[[125 104 132 122 122 117 142]
 [105 144 149 117 122 111 107]
 [120 147 119 147 149 127 132]] -> 125

[[136 116 124 130 109 127]
 [136 115 129 128 110 127]
 [111  99 143 132 132 129]] -> 136

[[108 106 150 105 135]
 [121 141 154 117 147]
 [142 128 123 144 133]] -> 108

[[123 143 115 120 139]
 [129 144 122 116 145]
 [135 114 149 142 102]] -> 123

[[129 137 140 130 127 122 116]
 [132 124 134 132 126 131 119]
 [131 132 137 124 123 103 114]] -> 129

[[127 127 130 132 126 134 134]
 [122 137 128 107 129 144 135]
 [131 119 131 152 125 122 128]] -> 127

[[106 139 129 105 128]
 [105 146 133 105 136]
 [134 107 130 132 110]] -> 106

[[118 121 121 138 121 130]
 [125 128 131 122 141 151]
 [140 140 126 124 129 122]] -> 118
---
[[127 130 110 127 131 132 150 121 118 137]
 [129 125 125 130 129 128 157 126 123 119]
 [125 126 125 127 125 119 127 120 118 143]
 [129 130 118 133 125 132 127 127 115 137]
 [128 128 129 128 128 128 127 129 129 131]
 [128 128 129 128 128 128 127 129 129 125]
 [129 130 129 130 130 121 104 124 121 102]] yields 137

[[123 125 136 113 133 125 117 113 133 134 111 135 116 118 120]
 [134 124 131 140 132 116 132 140 117 129 143 118 138 137 125]
 [130 124 130 122 130 124 125 126 129 129 123 124 126 127 124]
 [107 111 139 121 137 113 122 117 126 134 118 123 115 116 112]
 [130 128 128 130 131 125 130 130 128 127 131 125 128 130 129]
 [130 131 133 125 131 129 121 123 123 127 124 128 131 121 129]
 [139 129 130 129 128 125 127 130 118 129 129 123 141 130 126]
 [132 117 135 129 132 112 126 131 118 134 131 119 136 131 115]
 [114 119 125 132 130 124 135 127 132 126 128 124 121 123 125]
 [107 114 136 115 134 119 121 113 137 135 112 133 107 116 114]
 [113 111 128 131 127 113 138 132 126 134 128 121 122 137 114]] yields 120

[[136 128 131 146 137 138 133]
 [114 137 135 144 135 133 132]
 [110 120 144 121 126 132 127]
 [126 109 139 124 142 125 120]
 [137 133 154 121 123 143 134]
 [118 125 123 130 139 137 128]] yields 133

[[119 140 123 133 131 131 133 130 131 128 125 125 125 129 128]
 [126 132 121 130 126 128 122 128 130 133 112 124 122 136 126]
 [119 130 128 114 127 128 131 126 135 133 121 133 137 117 129]
 [113 141 157 138 128 134 126 133 117 130 142 130 126 138 125]
 [149 123 127 130 126 126 124 127 135 125 121 119 128 133 126]
 [119 130 120 132 126 122 131 132 131 129 137 133 129 133 130]
 [123 128 143 130 125 126 132 129 113 128 130 129 120 139 130]
 [128 129 128 124 126 120 124 130 121 118 138 130 124 137 127]
 [141 128 140 129 125 121 126 125 113 135 137 126 132 133 131]
 [136 132 150 133 129 130 132 125 131 131 121 125 132 130 126]
 [121 128 124 133 128 127 132 122 134 122 136 131 126 137 127]
 [129 127 123 126 125 140 130 126 137 121 130 128 150 126 123]] yields 128

[[138 126 132 129 129 136 120]
 [136 128 150 130 125 129 105]
 [130 125 123 128 130 128 145]
 [119 126 130 127 129 135 148]
 [125 131 137 129 128 115 121]
 [121 128 110 127 129 127 146]
 [124 130 140 128 125 129 113]
 [129 127 110 127 130 132 156]
 [122 129 131 127 127 134 136]
 [125 127 124 128 129 137 140]] yields 120
---
154	137	149	121	113	128
140	120	112	143	120	155
125	134	140	147	139	114
=> 121

155	131	145	137	102	133
118	113	135	112	149	123
139	142	116	146	105	124
=> 137

149	131	141	139	110	155
137	131	125	141	114	102
119	116	134	146	127	135
=> 139

107	142	111	154	125	139
115	136	118	141	127	136
135	118	134	144	124	121
=> 154

133	133	129	122	139	127
105	117	124	132	119	132
118	121	146	132	118	128
=> 122

115	110	118	99	143	114
123	116	126	120	136	120
134	131	131	128	132	123
=> 99

145	112	136	139	144	132
133	143	147	138	131	124
135	112	106	116	132	139
=> 139
---
[120 150 133 119] value 150

[[122 131 156 120 148 120]
 [131 129 143 137 138 118]
 [143 129 129 123 123 118]] value 131

[109 104 118 104] value 104

[[121 132 144 126 131]
 [124 114 122 128 131]
 [106 118 106 140 116]] value 132

[149 131 116 134 122 125] value 131

[[126 121 138 111 137 114]
 [131 133 132 119 130 108]
 [137 139 104 114 132 117]] value 121
---
[[132 120 137 117 134 121 123]
 [117 141 131 140 153 121 146]] Out: 123

[[127 127 127 126]
 [138 107 106  98]] Out: 126

[[126 128 129 148 143]
 [125 128 137 152 131]] Out: 143

[[122 120 120 100]
 [128 149 130 149]] Out: 100

[[132 119 134 153 131]
 [116 119 112 115 139]] Out: 131

[[105 128 129 134 127]
 [143 129 123 125 129]] Out: 127

[[113  99 154 115 124]
 [156 150 140 105 156]] Out: 124
---
[108 123 119 141  98 132] result: 98
[115 114 106 123 110 132 122] result: 132
[132 144 122 101 152 129 116] result: 129
[129 151 118 119] result: 118
[127 114 105 111 117 118 123] result: 118
[146 154 147 120 131] result: 120
[100 130 113 154 153 107] result: 153
[150 116 134 149 127 130] result: 127
---
((152, 137, 123, 125, 132), (129, 147, 127, 137, 145), (154, 133, 123, 122, 128)) yields 152
((130, 130, 123, 127, 128, 125, 129), (119, 121, 106, 146, 127, 128, 129), (123, 128, 130, 127, 127, 125, 123)) yields 130
((126, 133, 105, 117), (141, 126, 124, 142), (141, 117, 136, 136)) yields 126
((134, 121, 156, 104, 120, 148, 116), (117, 138, 99, 154, 132, 106, 135), (139, 111, 149, 142, 106, 148, 136)) yields 134
((140, 157, 149, 107), (122, 156, 128, 133), (150, 157, 128, 119)) yields 140
((112, 124, 102, 103, 108), (143, 140, 132, 135, 127), (135, 132, 137, 141, 144)) yields 112
---
Input:
[[134 116 129 129 125 119 137]
 [118 133 125 130 113 124 141]
 [120 143 124 106 120 127 123]]
Output: 141

Input:
[[128 131 126 135 124 141 153]
 [126 101 131 120 128 111 141]]
Output: 141

Input:
[[116 103 114 136 144 128 138]
 [146 110 126 126 136 118 125]]
Output: 125

Input:
[[141 134 138 136 143]
 [154 128 127 139 102]
 [123 113 111 141 130]]
Output: 102

Input:
[[141 141 143 151 144]
 [148 145 144 146 151]]
Output: 151

Input:
[[137 135 109 127]
 [149 133 131 128]]
Output: 128

Input:
[[142 107 134 151  98 119 123]
 [137 136 123 137 134 133 127]]
Output: 127

Input:
[[153 118 101 114]
 [151 116 122 114]
 [119 132 121 130]]
Output: 114
---
[[112 136 115 132 118]
 [131 133 142 125 135]
 [117 122 111 106 103]] 111

[[120 125 142 135 133 134]
 [129 149 120 124 146 121]
 [154 112 123 132 105 134]] 132

[[135 128 124 122 136 128 133]
 [133 125 149 132 115 117 122]
 [127 155 127 132 124 141 133]] 124

[[134 139 113 108 119 114 105]
 [131 124 136 115 112 136 117]
 [121 142 125 150 131 117 130]] 131

[[143 100 109 126]
 [136 122 115 129]
 [143 111 132 107]] 111

[[129 134 127 120 104 131  98]
 [126 112 154 150 157 106 114]
 [108 138 114 111 102 118 111]] 102

[[101 133 122 122 121 117]
 [107 129 122 121 125 119]
 [121 126 129 130 124 124]] 130

[[131 127 105 133 133 113 133]
 [148 112 135 122 149 141 118]
 [117 121 126 134 122 128 127]] 122
---
[[116 132 135 134 121 124]
 [133 113 125 139 121 133]
 [140 102 144 129 131 129]] Out: 125

[[120 115 129 144 156 126]
 [124 131 142 121 115 116]] Out: 129

[[117 124 152 137 114 123]
 [134 105 153 124 120 102]] Out: 152

[[123 145 116 111 134 147 122]
 [131 137 118 138 128 157 124]
 [135 112 127 114 119 124 152]] Out: 118

[[139 104 137 129 122]
 [124 136 130 136 128]
 [141 119 156 125 121]] Out: 130

[[148 131 133 142 113 124 119]
 [134 138 143 151 154 126 112]
 [117 112 139 129 131 117 132]] Out: 143
